One vector is turned by the same rotation once a tick. Each row is the vector after some number of ticks, and that number follows the row.
The counts run from 0 to 350.
[ 39 -31  11  -4 -14  14 -32 -48  10  -4 -21  30 -10 -16  29 -19 -10 -25
  18 -20  -6 -24  11  -4   1 -39 -18 -38 -11 -28  -3  39  23]
143
[-47 -20   7  41   3 -58  16 -18   9  31  25  15 -21  30   3  22   7  -6
  -5 -22  65  -8  28  13   4   0  -4  24 -10  -1  15 -12 -15]
311
[  1  -7 -18  62 -13  -3  21 -37  10  -7  18  -7  -9  29  42  43  29   1
 -14 -18  16   8   0  22  15  -8 -16 -15   9  14 -40   4 -52]
14
[-16  25 -19  16  49   0   6 -20  -4 -30  41  28  -6  44  61 -14  24  17
 -14 -23 -17  16  11  -5   8 -30 -14  28   6  -5 -11  14  21]
5
[-12  -8 -16   4   3  -8  15  26 -27  39  51   4  10 -17 -27 -29 -26 -31
 -14  24  15  -3 -46 -13 -34  27  24  10 -26  34   3   0  28]
123
[  3  13 -19   6 -25  -3  35  12  22  -1 -40  19  -3  59  10 -16  11  15
  19  28  10 -37 -15   0  -9   9   5  33 -26  40 -13  13 -52]
17
[ 22   6 -25  17  -1  26 -38 -17  42  57   7  20 -23  -1   7   1  -9 -44
   0 -46 -19 -11  31 -33  21  -8  39 -29  16  -3  -2  -3  31]
258
[  6   7   5  58 -25  -8 -33   9  62  26   9  16  -1 -47  22  18  -9  14
 -10   7 -34  -8  41  29  28  -5   8 -38  -9 -13  -4  11  -1]
61
[  6 -35  13  27  -6 -20  42  15 -24   7 -20  -4   2  24 -35  30  28   0
 -22   8  32 -14  29 -23  22  11  19  14 -35  26  57 -17  16]
180
[ 36 -35  19  -1 -17  24   0 -29  19   7  -1  32   1 -33  29 -37 -33 -20
  25   1 -10 -30   1 -10 -18 -33 -17 -12 -10 -19 -14  39  21]
142
[  0  -6  38  43  15  -1  -1  -1 -27  40 -54  30  -8  36 -34  47 -28  16
   1   4  20  -2   4  23  19  19  -6   2  -8  11  42  -5 -11]
246
[-24  15  34 -32 -39  -6 -37  12 -11 -46 -25  21  16  -8   2 -19  13  35
  -7  30  13 -19  11  11  32 -20 -19  26  16 -32  19   8   5]
233
[ 38 -27  10 -13 -30  20  67  39  26 -18  -7  34  -3 -31  21  -8 -18  11
   7  19   9  31 -17 -19   4 -12  18  -8  27 -13 -11  10  28]
92
[ 12  22 -15 -25 -47  28 -32 -20   9 -23 -26  11  -7  62  -6 -35  24  -6
 -17  11 -32 -23 -19 -12  20  13  12   1  22  16 -42   6 -36]
19
[-28  37   1   4  12 -22 -60   0 -23 -26  45   7  15  17  16 -34  34 -17
 -33  13  -6 -13  30  -8  37  -2  -3   6 -18 -24  12  -2   0]
317
[ 38 -22   5   5  23 -13   9  40  18 -34  -3  -3  54   0 -33   5 -19  12
  39 -11  -1  12 -68 -16 -27   8   5  -9  21   2 -10  28  16]
288
[ 27   4 -13  12 -23  -1 -38  56  32  13  11  42   2   9 -15   6   3   0
  17 -12  24  26 -27 -10   1  39 -10   8  44 -10   2  43  11]
108
[-31 -38   5   0  -7  24  19  22  24   3  19 -32  -6 -52  38  30  17 -13
 -36 -20  20  -3  46   6   9 -33  14   8  11  10   3 -21  20]
177
[-35  -9   5 -17  48 -24   3  -4  -3  -2  37   1   2  20   1   5 -34  -6
 -44 -23  -4  52 -25  36 -11   5 -22  35  18  -5  -9 -37  11]
302
[ 36  -5  26  10 -19  -8  40 -21 -31   7  29  32  -5 -24   7 -17 -29  25
   9  47   0  21 -39  -5 -23 -11   6 -27 -16 -11   3  37  32]
140
[ 50 -39 -12  22   8 -16  29  29 -21 -47 -35  -6  10  14  14  18  14 -25
  -4 -39  17  16  34  12  42 -21 -20 -25 -14 -13  23 -16 -18]
96
[  8  34   5 -20 -57 -14 -19 -24  -6  13   4  20  14 -10  -6 -12  -7  45
  14  31 -15   7  24   8  33  33 -36  40   5 -36  40 -20  17]
51
[-10 -12  10 -50  -5  -4 -29 -17 -47 -18 -22 -23   6  23 -27 -20  -9 -21
 -60 -13 -15  14 -13  11  12 -26   8   8  22 -19 -10 -17  37]
37
[ 27 -13   1  21  11  21  19 -43 -43  10 -40 -10 -18  14   2  47 -19 -28
  -6 -38  11   9 -11  17  12 -22   4 -55   4   7   2 -29 -24]
343
[  9  16  28 -22   5  31 -30 -46  -8 -18 -19  12   8  34  24 -18 -33   5
 -31  -6 -66  11  -7  16  13  -7 -21 -17   6 -20  -8 -11 -35]
152
[ 10  -8  24  26 -28  35 -38  27   4  11  -4  12   4 -71  18  28 -18  -4
  -4   4 -11   6  18  37  33  -7 -22 -19  21 -30  12   3   9]
242
[ 25 -22  39  15 -11  20 -37  18  19  10  -4  14  34 -21 -26   0 -40 -12
  27  -8   9 -13 -13 -25   4   8   1   0  42 -33   9  55  19]
240
[  0 -37 -18 -50 -33  37 -40   5   1  -1 -26   1 -24 -26   9   6   4 -63
 -18 -23  26 -19 -12   8 -11 -14   6 -25  18  27 -21   9 -12]
28
[-22  25 -31  -3  28  13 -22  22 -18 -37  37 -43  42   9  27  -4  11  -3
 -24 -17  -4  -6 -50  18 -19 -22  -2   7  -1  23 -34  10 -45]
22
[ 33 -45  -5  21 -20   0  14 -22 -27 -39  -6 -33   4   6   2  35  42 -18
 -24 -11  -1  15   7  -6  12  -6   4 -62 -36  30   6   9 -23]
277
[ 14  -2  30  39 -10   5  16   3 -11  44 -59  12  10  22 -45  15 -45  12
  11  31  -6 -17   4  15  26  30  -1  22 -12   4  32 -36 -16]
247
[-26  55   0  45  56   4 -26  24  -5  13  10  -4  22  11   7   6 -19  26
 -25 -20 -40  14   1  26  23 -20  20  14   6 -15  12 -23  12]
252
[-56  43   4  15  61   4 -36  -8  18 -20  30 -10  15   1  31   8   5  25
 -12 -17 -31 -15  -9  -7 -13 -24  27 -10 -22  30 -12   8  -9]
71
[ 21   5 -16  14   7  24 -11  20  54  62  -1  24 -15  -7  10 -22 -38 -35
  21 -22 -16 -28   9 -30  -5  -6  46  -1  -3   8  10   8  32]
257
[-17 -61  25 -13 -15 -27 -12 -25 -10 -17 -14  -2 -14   3  29   0   1 -39
 -34 -19  55 -17  24  15  -6 -54  -3 -18  -9 -10  -1  20 -12]
227
[ 19   5 -35 -13 -16   9  22  25  30  31   5  60 -30 -23  10 -24 -18 -14
  18  27 -13  10 -56  15 -28  13   1 -14  -8  23 -32   4  19]
207
[ 20 -21  -1 -33  38  12  -1  16 -45 -61 -15   3  24  24   2  -1   7  -2
 -18 -15 -12  23 -49   2 -27   8 -32 -15 -27  26  15  23  -1]
286
[ 23  -7  11  57  -9 -13  27 -41 -11 -14   0 -27  23 -23  16  31 -23  18
  31 -14   3  -5   4  31   9 -26 -27 -17 -15 -20 -14 -14 -46]
146
[ 27   6   8  14 -15  -1 -66  -6  42  37  29  42   9 -12   5  -7 -16   3
  40 -10  -4  -9   3 -22  -7  30 -10 -12  -7 -11  33  43  14]
59
[ -2  -7   4 -11   2  15  -3  27  37 -37 -24  18  10  63  14 -20   2  13
 -28  -8 -27   6  14  24  19 -14 -21  50  29 -15 -23   2  14]
102
[-21  12 -11 -61   6 -16 -15 -25 -46 -31  41  -6  -3  25  21 -37 -10 -30
 -44 -16  -1  15 -22   5 -10 -10  -4 -20 -19   6 -10 -26 -22]
219
